One turn moves each row of this set onto another row. After a few examples, where does it send each row asked below?
fogo: [  9.0 -18.0  -1.2  -6.7   2.4  12.1  -9.5 -10.9 -47.8  -8.3 -10.7  10.9
  38.9  30.7  -3.9  38.2 -12.2  -2.6   2.1  -1.7   2.0 -23.1 -58.0 -48.1
  22.6  -5.7]
Seb: [ 41.5 -16.0   1.2 -60.7  -4.9 -27.0  32.5 -32.9   2.3  13.8 -31.3 -10.6
   2.9 -15.6  -6.9  10.1 -22.8  -4.2 -15.2   3.0 -43.9   7.2 -30.0 -27.6
 -33.4 -22.8]
Finu: [ 20.3  -6.6  37.4 -34.3   9.9  14.6  -9.0   4.3   9.5 -19.8  -9.6 -17.8
  -1.8  10.3   4.9  12.9 -11.4  -6.5  11.8   7.7   1.9  48.4 -16.3 -28.1
 -10.3 -24.3]
vavi: [ -0.2 -49.8  -5.8 -26.8  -5.3 -31.8  17.5 -12.0 -35.5 -13.1 -49.3  39.1
 -24.4 -22.3   2.3  39.0   1.3   1.8  38.6 -35.9  26.8  10.1 -45.8 -15.9
   0.4  -9.2]
kazug: [ 22.0 -21.5  27.5 -58.4  18.8 -34.1  17.4  -8.3 -53.2   5.4  17.6 -28.1
 -17.8  16.4  12.0   6.1  13.6   5.2   2.9   5.3  14.9   9.2   9.3 -15.8
 -11.1  22.4]
Puriv: [ -6.5   5.7  -8.3   0.4  -7.9 -47.3  45.5  -7.9 -18.3  23.3 -21.2  27.0
   2.8  16.2 -10.0   0.8 -29.3 -23.1  -6.6 -50.3   1.0 -22.2 -11.3 -43.1
  -6.3  19.8]
Gabuk: [ -6.4  11.0 -23.0 -35.5  -0.7 -33.5  45.2   1.0 -13.2  -1.9 -16.3  12.5
 -23.6   7.4  27.9  18.2 -45.3 -41.3  20.2 -16.9  -4.6  -8.4 -61.0  27.3
   0.1  10.0]
kog: [ 29.0  -9.3  35.0 -19.5   5.4 -26.8 -14.4 -23.5  -8.8   7.9 -17.4  -6.3
  11.8  30.2  22.2   2.6  -3.7 -50.9  46.0 -34.4  -7.7   0.1 -33.6  23.5
  15.9  -6.1]
zagab: [ 25.0 -12.0   4.5   2.2  -5.0   5.3 -20.5  -9.4 -41.0 -11.6 -16.1   1.3
  39.9  17.8  -4.9  22.0  -7.6 -22.6  -4.2   3.4  -1.9 -11.0 -53.6 -43.1
  30.4  -3.7]
sobi: [ 15.0 -49.8 -20.2 -35.7  21.0 -48.7   6.2  14.2 -34.0  37.7 -52.7  13.4
  20.1   1.7  -2.0   8.8 -14.0   5.4 -21.4 -21.4   9.9   3.3 -27.3  -8.9
 -30.1  19.6]
tize: [-20.5  -2.5   0.3  -4.2  -2.2 -43.3  47.6 -12.3 -27.3  13.2 -17.7  42.7
  -0.2  16.9 -18.3   2.7 -19.8  -6.3   7.3 -35.2  10.8 -24.2 -10.7 -50.9
 -15.4  17.6]
divef: [ 14.9 -27.8  -9.8 -48.2  -6.3 -10.9  -2.4 -40.1   7.6  14.7 -57.6  -3.0
 -22.9 -25.8 -14.3 -19.0  13.1 -16.3  17.3  -4.8 -13.1 -19.1 -41.6  13.0
 -15.2  -4.8]
leg: [ -2.1 -18.1 -47.7 -14.8   3.2   6.3  10.2 -27.1 -19.4  -0.2  11.7 -14.4
 -33.4  -6.4  45.4  16.3 -26.6  -3.0  -9.9 -33.1  -8.5 -23.7 -46.9   3.6
 -16.4  18.2]
muti: [ 40.1 -37.3  21.2 -33.3 -46.4  -2.2   9.8 -22.9  16.1  13.9 -27.0 -12.9
 -16.7  16.2  43.0  39.8 -18.8 -19.4  11.1 -30.9 -20.2   6.7 -32.0  15.3
   4.7  -0.3]
nupel: [ -4.6 -42.4   3.8 -24.8 -12.5   3.6  19.6  28.5 -15.8  21.8   7.7   0.7
 -29.8   9.6  34.5 -19.6  -1.3  -2.2 -31.1 -21.5  -4.3  11.5  10.4  11.3
 -18.2  -9.3]
ruku: [-21.6  -9.2  -3.5 -18.3 -30.6  -4.7  44.0  -3.0  -8.2   0.8  -6.7   6.5
   7.5  33.2   1.7  42.6  15.1 -16.9  51.3  14.0  20.5  18.1 -41.5 -40.1
   2.7  16.0]
sog: [-14.4 -10.0 -27.0  28.1   5.5 -35.3   3.2 -15.0  -0.4  19.4 -27.5 -26.3
  26.9  18.0 -11.0  27.4   2.5 -14.7  19.5 -24.6  -7.3 -29.5 -43.8   8.8
  -8.5   3.2]
Bini: [ 30.0 -33.7 -17.0  16.4  38.1 -23.9  10.2  21.9   4.8   1.4 -27.2 -14.1
 -33.2   9.0  18.9  -2.6  15.0 -22.8 -14.2  -1.2  -7.0 -39.7 -13.7 -18.7
 -13.9   5.8]
ziru: [ 22.6 -45.3  -9.4   1.4  44.0 -27.5   9.5  19.5   8.3 -11.1 -26.8   6.0
 -22.0  -3.7   6.6  -3.6  19.8 -19.2 -22.7   8.3  -8.0 -36.9  -9.3 -13.4
 -20.2  -0.8]
saza: [ -1.9 -25.2 -15.3 -53.7   5.2  -5.8   9.0 -26.3   2.1  -7.8 -11.1  45.6
  30.4 -27.4  11.9  39.3  -1.5   0.5  30.9 -23.1 -12.6  11.8 -35.0  -9.5
  17.6 -28.1]
Deras: [ 17.8 -51.8 -18.9 -62.7  22.2 -19.6  29.8 -22.2 -18.8  21.5   6.2  13.6
 -33.3  42.1  18.5   8.5  -8.6  18.7  31.5 -24.8  -6.4  19.1 -47.6   7.0
 -16.7 -17.6]
Gan: [ 13.6 -44.3  -8.9 -53.8  -1.5  -2.2  55.0   9.6  12.5  18.9  11.1  33.1
  -6.7  39.1   3.0   6.8  -0.8   2.8  25.7  21.7  -8.1 -11.8 -21.8  13.0
  28.4  -7.2]
Pugol: [ 28.9 -36.2  30.0 -54.1  21.8 -30.4  16.2 -20.5 -54.3   5.4   8.8 -19.0
  -2.5   6.7  -4.6  14.1  22.6   9.8 -11.5   1.6   2.4  12.6   5.4 -22.0
 -17.9  22.2]
Retum: [ 32.5 -45.6  25.9  25.9 -33.1   4.4  43.2   4.2 -20.8   1.0  -6.1 -26.7
  -3.3  -4.9  10.1  14.8 -16.1   4.6  46.4  -2.6  -3.7  11.6  -9.6 -21.8
  -0.6 -15.7]
duli: [ 22.5 -46.1  18.2  15.4 -23.8   4.6  58.1  14.5 -21.1   3.1   8.4 -20.0
   2.3   8.0  24.9  13.5 -27.3   7.8  42.5  -2.4   7.9  -2.5   4.3 -19.6
   1.1 -19.3]

kazug -> ziru
sobi -> sog
Now these:
muti -> Deras
Gan -> Seb
duli -> Pugol

